In the data rows, 128 means zero.
Each thing below was measured twice, in two different ways. The second way is not exact.
Here are some of them measured both ways, the first way above the second, with a blank line after each pair.
[136 209 116 128 160 110 123 145 191 157  76  83 151 139 142 131]
[ 82  79 109 169 143 142 120  97]

[119 154 134 115 153  99 107 151 124 193 112 115 204  56 121 113]
[ 48 111 124 135 145 103 152  91]

[193 162 179 172  86 117 153 125 145  96 135  65 120 147 121 155]
[131 156 170 121 130 135 116 117]

[140 162 129 142 113 189 106 106 213  84  94 169 111 142 149 137]
[144  90  80 122 174 135  55 131]

[ 94  96 102 129 124  69 111 145  42 162 140 137 146 183 146  89]
[117 151 142 148  47 124 138 171]

Here are 12 more, measured the second way only, each followed by its number:
[ 90 177 167 146  81 121 151  90] 0
[ 80  68  57 102 142 117 108  88] 1
[ 88 138 154 134 166 134 147  81] 2
[ 85 112  74 112 129  94 137  92] 3
[101 184 200 118 120 102 119 157] 4
[ 66 127 144 109  96 115 128 110] 5
[135  89 117 123 179 125 138  80] 6
[198 147 108 136  78 174 138 101] 7
[140 118 105  94 188  88 101 116] 8
[149 152 130 153 115  98  95 145] 9
[169 121 129  97 139 124  91 113] 10
[174 145 106 105 127 103 130 174] 11
Some of them follow, measured the first way. Which numbered row above is each one? Its number follows it:
[117  37 124 102 145 100 173 136 121 157 191 146  95 176 143 102] -> 7
[111 158 107 134 180 158 157 152 137 133  96  31 133 123 106 170] -> 2
[137 141 147  74  63 166  99 116 184  99 115 169 130  72 129 144] -> 8
Here are 12 more, measured the second way only, each followed by its number:
[170 113 111 136  69 168 144 163] 0
[116 110 114  62 157 106  96 108] 1
[127 140 160 143 132 149 125  95] 2
[155 156 122 120  69 153 162 181] 3
[120 123 130 171 127 128  64  85] 4
[ 83 126 131 126 111  96 110 137] 5
[ 99 171 189 154  75 138 168 171] 6
[113 158 143 190 118 101 144 163] 7
[114 136 192 154 112 112 163 105] 8
[185 135  96  89 112 165 154 193] 9
[147  92  98 124 188 129 163 209] 10
[ 90 119 140 115 191 110 111  99] 11
Some of them follow, measured the first way. Which numbered row above is each one? Its number follows it:
[137 166 142 113 136 140 153 110  95 158 132 244 126  85 136 129] -> 10
[132 126 111 175 138  80 140 130  27 134 104  78 126 171 132 126] -> 6
[ 94  74  91 173 177 149 165 152 136  86 147  57 119 136 113 143] -> 2
Here are 12 more, measured the second way only, each followed by its number:
[ 93 130 164 160 166 141 148  98] 0
[104 154 188 208 112 103 159 166] 1
[139  77  82 121 143 103 124  84] 2
[173 110  98 129 179 165 109  98] 3
[109  81 119 146 183 143  70 135] 4
[123 119 116  92 177  90 104 100] 5
[171 126  92  87 130 121  74 148] 6
[153  92  55 114 158 100 101  99] 7
[172 176 153 162  57 149 142 141] 8
[117 104 111  88 165 121 123  79] 9
[ 85 152 149 116 136 104 146 145] 10
[159  72  77 149 156 143 130  81] 11
Some of them follow, measured the first way. Which numbered row above is each one? Its number follows it:
[ 99 162 111 162 197 124 167 156 130 128 141  42 123 112 132 162] -> 0
[124  79 137 115  79 168 102  89 173  81 123 211 143 135 126 121] -> 6
[113 152  93  95 193 159 138 126 210 161 156 130  76 147 119 148] -> 11
Here are 12 more, measured the second way only, each followed by its number:
[ 69 155 191 135  64 130 156 173] 0
[172 177 126 113  85 144 123 167] 1
[210 131  98 101 142 160 154 168] 2
[109 127 150  88 115 104 106  82] 3
[ 69 148 155  96 117 120 101 155] 4
[133 155 120 128 140 118 190 145] 5
[132 178 163 137  63 158 128 159] 6
[132 115 111  99 168  97 132 109] 7
[122 103 115 103 156 144  76 111] 8
[190 104  75  97 131 157 127 174] 9
[101 123 149 144 171 117  98 148] 10
[ 97 156 173 171 107 124 162  96] 11
Some of them follow, measured the first way. Which numbered row above is each one? Its number follows it:
[111  34 104 128  94 127 139 113  72 121 176 185 125 156 130 102] -> 1
[109 106 110 156 185  77 146 171 104 141 130  34 133 133 136 141] -> 11
[102 158  94 196 110 185  89 100  87 124 110  72 144 132 113 153] -> 4
Here are 12 more, measured the second way only, each followed by its number:
[166 149 102  95  32 120 134 129] 0
[162 125 116 103 127 164 136 188] 1
[158 183 150 170  69 161 152 120] 2
[147 132 146 183  91 141 153 177] 3
[189 125 130 158  73 180 148 136] 4
[149  97  70  99 211 126 117 100] 5
[127  83 117 126 156 134 132  57] 6
[ 83 109 147 109 167 118 121  95] 7
[138 143 113 111  92 131 179 179] 8
[151  83  74 177 123 160 167  86] 9
[ 90 166 186 107  92 108 109 176] 10
[ 81  84 156 151 166 170  97 151] 11
Some of them follow, measured the first way. Which numbered row above is each one? Its number follows it:
[116 117 123  95 118 149 162 105  64 145 116 235 125 145 102  99] -> 1
[120 137 102  72 187 107 172 130 167 203 175 157 104 137 141 115] -> 9
[119 145 112  80 122 201 129 105 189 126 144 183  98  77 122 156] -> 5
Here are 12 more, measured the second way only, each followed by its number:
[146 134 143 115 149 104  89 139] 0
[133  97 104 101 136  98  72 143] 1
[196 108  61 145 107 166 108 120] 2
[117 148 144 109 141  81 113 130] 3
[121 159 181 154 132 130 181 125] 4
[ 99 125 115 161 203 154 117 162] 5
[ 51 157 172 128  96 117 151 141] 6
[108 174 191 129  78 125 135 165] 7
[183  88  75 167 109 161 170  99] 8
[144 123 152 145 100 168 155 107] 9
[162 116  86  97 170 122  94  90] 10
[107 141 152 123 156  72 171 117] 11
Some of them follow, measured the first way. Which numbered row above is each one? Its number follows it:
[166 135 151 106  88  88 137 120  98 101 177 141 154  36 115 143] -> 11
[117 181  91 149 101 121  77 115  73 142  95  49 148 125 121 124] -> 6
[133 127 120 194 103  92 121 128  36 117 116  71 130 168 128 124] -> 7
